Here are some points, one per row:
(-0.62, 0.67, -0.81, 1.09, 0.00, -1.76, 0.13, -0.84, 1.80, -1.63, -1.24, -0.49, 0.08, -0.23,
 0.07, -0.65, 0.23, -0.40, -0.72, -0.72, -0.62, 0.00, 1.52, -0.30)
(0.27, -0.76, 0.14, -0.35, 0.53, 0.71, -0.78, -0.46, -1.56, 1.58, 0.84, -1.40, 0.58, -1.72,
 0.25, -1.61, 0.08, 0.05, 0.10, 0.44, 0.27, -0.35, 0.59, -1.56)
(0.13, -0.89, 0.65, 0.35, 0.71, 0.72, -0.66, 0.68, 0.15, 0.19, -1.20, -0.32, 1.12, -1.43,
 0.76, 0.59, 0.69, -0.72, 0.06, 1.06, -0.49, 0.49, 0.03, 1.32)
(-2.08, 0.85, 0.90, -0.29, 0.43, 0.17, -0.43, 0.08, -0.73, -0.11, -0.21, 2.69, 1.48, 0.00,
 -1.05, -1.54, -0.61, 0.63, -0.05, -1.61, -0.03, 1.30, 0.52, -0.33)
(1.24, 0.45, -0.02, -1.13, -0.29, 0.51, 0.59, 0.07, 0.24, 1.30, 0.43, -0.04, -0.62, 1.98,
 1.27, 1.43, -0.41, -0.27, -2.42, 0.55, -0.53, -0.40, 3.20, 0.33)
(1.64, 0.03, 1.21, -1.17, -0.10, -1.46, 0.72, 0.65, 0.55, 1.27, -1.32, -0.77, 1.32, 0.86,
 0.18, 0.95, -0.46, 0.18, 1.27, -2.55, 1.83, -0.12, -0.48, 2.21)
(-1.70, 1.38, 0.44, -0.58, -2.02, -0.20, 0.51, 0.47, 2.49, 0.63, 0.47, -0.85, 0.34, -0.19,
 -0.72, 1.47, 0.49, 0.00, -1.29, -1.34, 0.78, -1.95, -1.57, -0.71)
(0.13, 2.33, -0.14, -1.13, 0.32, 0.95, 1.29, 0.53, -0.49, 0.13, -2.14, -0.06, 0.78, -1.53,
 -2.17, 2.57, -1.16, 0.78, -0.45, 1.39, 0.17, 0.48, -0.70, -0.48)
(0.08, -1.74, -1.92, -0.56, 0.33, -0.69, 0.73, 0.29, -1.63, -0.86, 0.98, 1.24, 1.27, 0.15,
 -0.84, 0.00, 0.25, 1.03, 0.05, -1.04, -1.77, -1.09, -0.47, 0.62)
(-0.95, -1.64, -0.53, 0.85, -1.74, 0.26, 0.71, 0.32, -0.90, 1.22, 0.10, 1.17, -1.19, 0.22,
 0.76, -0.39, 0.75, -1.29, 0.14, -0.42, 0.00, 1.13, -0.83, 0.27)
(-0.49, -0.57, 1.24, -0.65, -0.38, -0.40, -0.42, 0.90, -0.41, -0.23, 1.51, 0.70, 0.75, -0.14,
 0.53, -0.20, -0.60, 0.01, 0.42, 0.79, 2.94, -1.30, 1.99, -0.69)
(0.79, -0.75, -0.54, 0.01, -0.53, 0.02, -0.38, 1.69, 2.89, -0.99, -0.52, -0.17, -0.45, -1.31,
 0.46, 0.88, 0.36, 0.92, -0.22, -0.19, 0.19, 1.34, 1.70, -0.01)
(0.56, 0.25, 0.13, -2.08, -1.82, 1.28, -0.55, 0.13, -0.13, 0.69, 1.05, 0.09, 0.27, -2.08,
 0.06, -0.88, -1.22, -2.17, 0.08, -1.44, -0.20, -0.77, -0.66, 1.30)
(0.03, 1.19, -1.34, -0.58, 0.79, 2.01, -0.98, -0.97, -0.69, -2.14, 0.75, -1.79, 0.19, 2.46,
 -0.81, -1.20, -0.56, -1.74, 0.84, -0.04, 0.25, 0.28, -0.15, 0.85)
(-1.07, -1.89, -2.17, 0.05, 0.19, 0.53, -0.52, -1.50, 1.46, -0.75, -0.68, 0.27, 2.03, 0.91,
 0.35, 0.45, -0.02, 1.16, -0.45, 0.86, 0.74, -0.87, -0.34, 0.48)
(-1.27, -0.95, -0.91, 0.60, 0.38, -2.10, -0.03, -1.70, -2.71, 0.74, 0.57, -1.45, -1.32, -0.52,
 0.52, 0.54, -0.16, 0.31, -1.47, -1.34, 0.71, 0.25, 0.37, 0.82)
(1.45, 0.06, 1.26, -0.72, -0.18, -0.09, 0.34, 0.68, 1.69, -0.23, -0.75, -1.54, -0.36, 0.38,
 -2.38, -2.11, -1.13, 0.53, 1.59, -1.52, -1.45, -1.54, 0.56, 0.88)
(-0.12, 2.29, 0.70, 1.04, 0.33, -1.35, 0.10, 0.54, 1.18, 1.95, 1.30, -0.65, 2.65, -0.37,
 0.55, 0.43, 0.10, -0.87, -0.72, 0.58, -1.78, 1.07, -0.48, -0.62)
(-0.20, -1.24, 0.97, 1.37, -1.44, 1.69, -1.67, 0.86, -0.91, -1.23, 0.31, -0.35, -1.37, -0.57,
 -0.80, 0.35, -0.50, 1.07, -0.77, 0.64, -0.07, -0.44, -0.63, 3.05)
(1.71, -1.50, -0.13, 1.50, 1.63, -0.02, 0.41, -0.07, 0.07, -1.25, 0.00, 1.34, -0.39, 0.35,
 0.22, 0.18, -3.42, -1.83, -0.49, -0.79, -0.74, 0.22, -0.54, -1.17)
(-0.14, -0.22, 0.02, 0.50, 1.08, -0.75, -2.75, 0.98, -0.96, 0.44, -1.22, 0.47, -0.49, -0.39,
 1.88, -0.71, -1.16, 0.83, -0.11, -0.81, 0.38, 0.48, -0.01, 0.14)
(-0.19, 0.45, 0.40, 1.15, -0.35, -0.75, 3.88, 1.24, -0.69, -0.87, -0.51, -0.58, -0.04, 1.09,
 0.47, -3.10, -0.52, 1.17, -1.06, 1.39, 0.47, 0.47, -0.45, 0.06)
(-0.30, 1.87, -1.81, -0.22, 0.00, 0.27, 0.20, 1.05, -1.29, -0.40, 0.89, -0.35, -0.45, 0.00,
 1.36, 0.90, -1.31, 2.04, 2.18, -0.35, 0.36, -0.95, -1.09, -0.80)
(-0.72, 1.09, 0.13, 0.71, 1.85, -0.22, 0.47, -0.14, -0.29, -0.54, 0.18, -0.88, -0.38, 0.32,
 0.48, 1.10, 1.92, 0.32, -1.76, -0.27, -0.28, 0.48, 1.63, -0.55)
(-1.19, 0.96, 0.51, 0.35, -0.35, -1.68, 0.09, -0.30, 0.76, -0.81, 1.57, -0.48, -0.78, 1.64,
 -0.49, 0.13, -0.84, 0.21, 0.31, 0.87, 0.02, -0.06, -1.29, -0.50)
(-0.14, -0.80, 0.38, -0.74, 1.26, 0.49, 1.07, -0.22, 0.93, 0.11, 1.05, 1.19, 0.49, -0.66,
 -0.15, 0.59, 1.84, -0.71, -0.53, 0.99, 0.47, -0.97, 0.50, 0.81)
(0.58, -1.90, -1.26, 0.14, -1.81, 0.52, -1.52, -1.67, -0.51, 0.27, -1.33, -0.88, 0.88, 0.35,
 -0.76, -0.30, 0.32, 0.57, 0.17, 1.13, -1.48, -1.48, 1.11, -0.50)
(-0.03, -0.69, -0.57, -2.26, -0.48, -0.94, -0.28, 0.23, -0.30, -1.61, -0.41, -0.01, -0.91, -0.20,
 0.10, -0.52, -0.06, -1.71, -0.26, 1.52, -0.60, 0.22, -1.17, -1.13)
(0.39, 0.80, 0.10, 0.18, 0.52, -1.64, -1.06, -0.25, -0.68, -1.21, 0.05, 0.39, -0.17, -1.39,
 0.09, -0.20, 1.75, -0.44, 0.38, 0.87, 0.91, 0.54, 0.67, 0.40)
(0.03, -0.60, -1.66, -0.19, 0.11, 0.63, -0.16, -0.37, 2.23, 2.23, 0.13, -0.20, -1.40, 1.19,
 -1.75, -1.55, -0.12, -0.08, 0.16, 1.02, 0.54, 1.70, -0.51, -0.27)
(-2.09, 0.41, 1.63, 0.93, 1.21, 1.44, 0.74, -0.54, -0.11, 0.63, -0.99, -0.04, -0.63, -0.18,
 1.18, 1.18, -0.70, -1.58, 1.25, -0.63, -0.39, -1.35, 0.37, 0.39)
(-0.61, -0.42, 1.94, -1.44, -0.55, 1.17, 0.86, 0.37, 0.39, 0.26, -0.82, -1.06, 1.14, 0.36,
 0.67, 0.33, 0.35, 0.81, 1.15, -1.05, 0.49, 2.49, 0.05, 0.10)
(1.91, 1.13, 0.78, 1.31, -1.56, 1.06, 0.41, -3.08, 0.95, -2.17, -0.14, 1.09, 0.25, -0.18,
 0.63, -0.16, 0.09, 0.91, 0.94, 0.18, -0.23, 0.02, 0.05, -0.43)
(-0.16, -0.12, -0.61, -0.26, 0.64, -0.45, 0.07, -1.26, -0.19, 1.07, 0.81, 0.94, -0.68, -1.69,
 -1.84, -0.53, -0.55, 0.09, -0.21, 0.62, 0.95, 0.77, -0.73, -0.29)
(0.78, 0.23, -0.06, 0.06, 1.23, -0.48, -0.99, 0.25, -0.45, 0.61, -1.51, 1.08, -1.10, 0.16,
 0.56, -0.74, 0.83, -1.31, 0.34, 0.93, 0.99, -1.56, -1.28, -0.25)
(0.74, 0.66, -0.16, 1.84, -0.84, -0.80, -1.54, 1.55, -1.40, -0.25, 0.69, 0.77, 1.34, 1.64,
 -0.91, 1.25, 2.16, -0.07, 0.97, -0.49, 0.28, 0.58, 0.25, -1.58)
(-1.14, 0.49, 0.48, -1.44, -0.45, -0.75, -0.22, 0.13, -0.78, 0.01, 0.02, 1.65, -1.34, 0.88,
 0.05, 0.66, -0.29, -0.50, 1.54, 1.53, -2.55, 0.50, 0.00, 0.30)
(0.84, 0.28, 0.42, -0.01, 1.27, 0.86, 1.22, -0.23, -0.59, 0.25, -0.22, 0.14, -2.51, 1.10,
 -0.89, -0.78, 1.56, -0.18, -0.92, -1.04, -0.70, -0.39, -1.44, 0.01)
(0.51, 0.15, -1.33, 0.36, 0.90, -0.03, 1.77, 0.10, 0.58, -0.47, 1.25, -0.31, -0.85, -0.31,
 -0.06, -0.89, 0.66, 1.04, 0.89, 0.16, 0.17, 0.00, -0.38, 1.22)
(0.39, -1.63, 1.94, -1.18, 0.69, 0.41, -1.46, 0.12, -0.28, -0.08, 0.67, -1.13, -0.96, 0.03,
 1.22, 0.08, 0.55, 1.24, -1.04, -0.05, -0.11, 0.09, -1.79, -1.71)
(0.47, -1.34, -0.35, 2.51, -0.42, 0.45, 0.13, -0.18, -0.18, 0.28, 0.09, -0.50, 0.41, -0.58,
 -0.64, 1.56, 0.36, -1.49, 0.89, 0.65, -0.01, 0.57, 1.11, -1.47)
(0.55, 1.64, -0.02, 0.07, -1.07, 0.43, -0.01, -0.14, 0.52, 1.95, -0.48, 1.07, 1.05, -0.38,
 1.61, 0.46, 0.45, 1.47, -0.79, -0.49, 0.12, 0.12, 0.78, -0.21)
Along one direction, these points spread out more than along any other. Take the direction at right angles to it along which they spread out most. Then take the direction at right angles to both along which they spread out most. Go by this last direction. For each point below, how far along it does it lie, from 0 to 99? 50 is the average, and the first point above lies past it. One standard deviation of the points above along it is 16.
(0.27, -0.76, 0.14, -0.35, 0.53, 0.71, -0.78, -0.46, -1.56, 1.58, 0.84, -1.40, 0.58, -1.72,
 0.25, -1.61, 0.08, 0.05, 0.10, 0.44, 0.27, -0.35, 0.59, -1.56) 31
(-1.70, 1.38, 0.44, -0.58, -2.02, -0.20, 0.51, 0.47, 2.49, 0.63, 0.47, -0.85, 0.34, -0.19,
 -0.72, 1.47, 0.49, 0.00, -1.29, -1.34, 0.78, -1.95, -1.57, -0.71) 50
(0.47, -1.34, -0.35, 2.51, -0.42, 0.45, 0.13, -0.18, -0.18, 0.28, 0.09, -0.50, 0.41, -0.58,
 -0.64, 1.56, 0.36, -1.49, 0.89, 0.65, -0.01, 0.57, 1.11, -1.47) 56
(0.51, 0.15, -1.33, 0.36, 0.90, -0.03, 1.77, 0.10, 0.58, -0.47, 1.25, -0.31, -0.85, -0.31,
 -0.06, -0.89, 0.66, 1.04, 0.89, 0.16, 0.17, 0.00, -0.38, 1.22) 68
(-0.30, 1.87, -1.81, -0.22, 0.00, 0.27, 0.20, 1.05, -1.29, -0.40, 0.89, -0.35, -0.45, 0.00,
 1.36, 0.90, -1.31, 2.04, 2.18, -0.35, 0.36, -0.95, -1.09, -0.80) 50
(-0.16, -0.12, -0.61, -0.26, 0.64, -0.45, 0.07, -1.26, -0.19, 1.07, 0.81, 0.94, -0.68, -1.69,
 -1.84, -0.53, -0.55, 0.09, -0.21, 0.62, 0.95, 0.77, -0.73, -0.29) 50
(0.84, 0.28, 0.42, -0.01, 1.27, 0.86, 1.22, -0.23, -0.59, 0.25, -0.22, 0.14, -2.51, 1.10,
 -0.89, -0.78, 1.56, -0.18, -0.92, -1.04, -0.70, -0.39, -1.44, 0.01) 62
(1.45, 0.06, 1.26, -0.72, -0.18, -0.09, 0.34, 0.68, 1.69, -0.23, -0.75, -1.54, -0.36, 0.38,
 -2.38, -2.11, -1.13, 0.53, 1.59, -1.52, -1.45, -1.54, 0.56, 0.88) 44
(0.13, 2.33, -0.14, -1.13, 0.32, 0.95, 1.29, 0.53, -0.49, 0.13, -2.14, -0.06, 0.78, -1.53,
 -2.17, 2.57, -1.16, 0.78, -0.45, 1.39, 0.17, 0.48, -0.70, -0.48) 54
(0.03, 1.19, -1.34, -0.58, 0.79, 2.01, -0.98, -0.97, -0.69, -2.14, 0.75, -1.79, 0.19, 2.46,
 -0.81, -1.20, -0.56, -1.74, 0.84, -0.04, 0.25, 0.28, -0.15, 0.85) 60
(0.08, -1.74, -1.92, -0.56, 0.33, -0.69, 0.73, 0.29, -1.63, -0.86, 0.98, 1.24, 1.27, 0.15,
 -0.84, 0.00, 0.25, 1.03, 0.05, -1.04, -1.77, -1.09, -0.47, 0.62) 51
(-0.14, -0.22, 0.02, 0.50, 1.08, -0.75, -2.75, 0.98, -0.96, 0.44, -1.22, 0.47, -0.49, -0.39,
 1.88, -0.71, -1.16, 0.83, -0.11, -0.81, 0.38, 0.48, -0.01, 0.14) 26
(-0.03, -0.69, -0.57, -2.26, -0.48, -0.94, -0.28, 0.23, -0.30, -1.61, -0.41, -0.01, -0.91, -0.20,
 0.10, -0.52, -0.06, -1.71, -0.26, 1.52, -0.60, 0.22, -1.17, -1.13) 51
(-1.14, 0.49, 0.48, -1.44, -0.45, -0.75, -0.22, 0.13, -0.78, 0.01, 0.02, 1.65, -1.34, 0.88,
 0.05, 0.66, -0.29, -0.50, 1.54, 1.53, -2.55, 0.50, 0.00, 0.30) 52
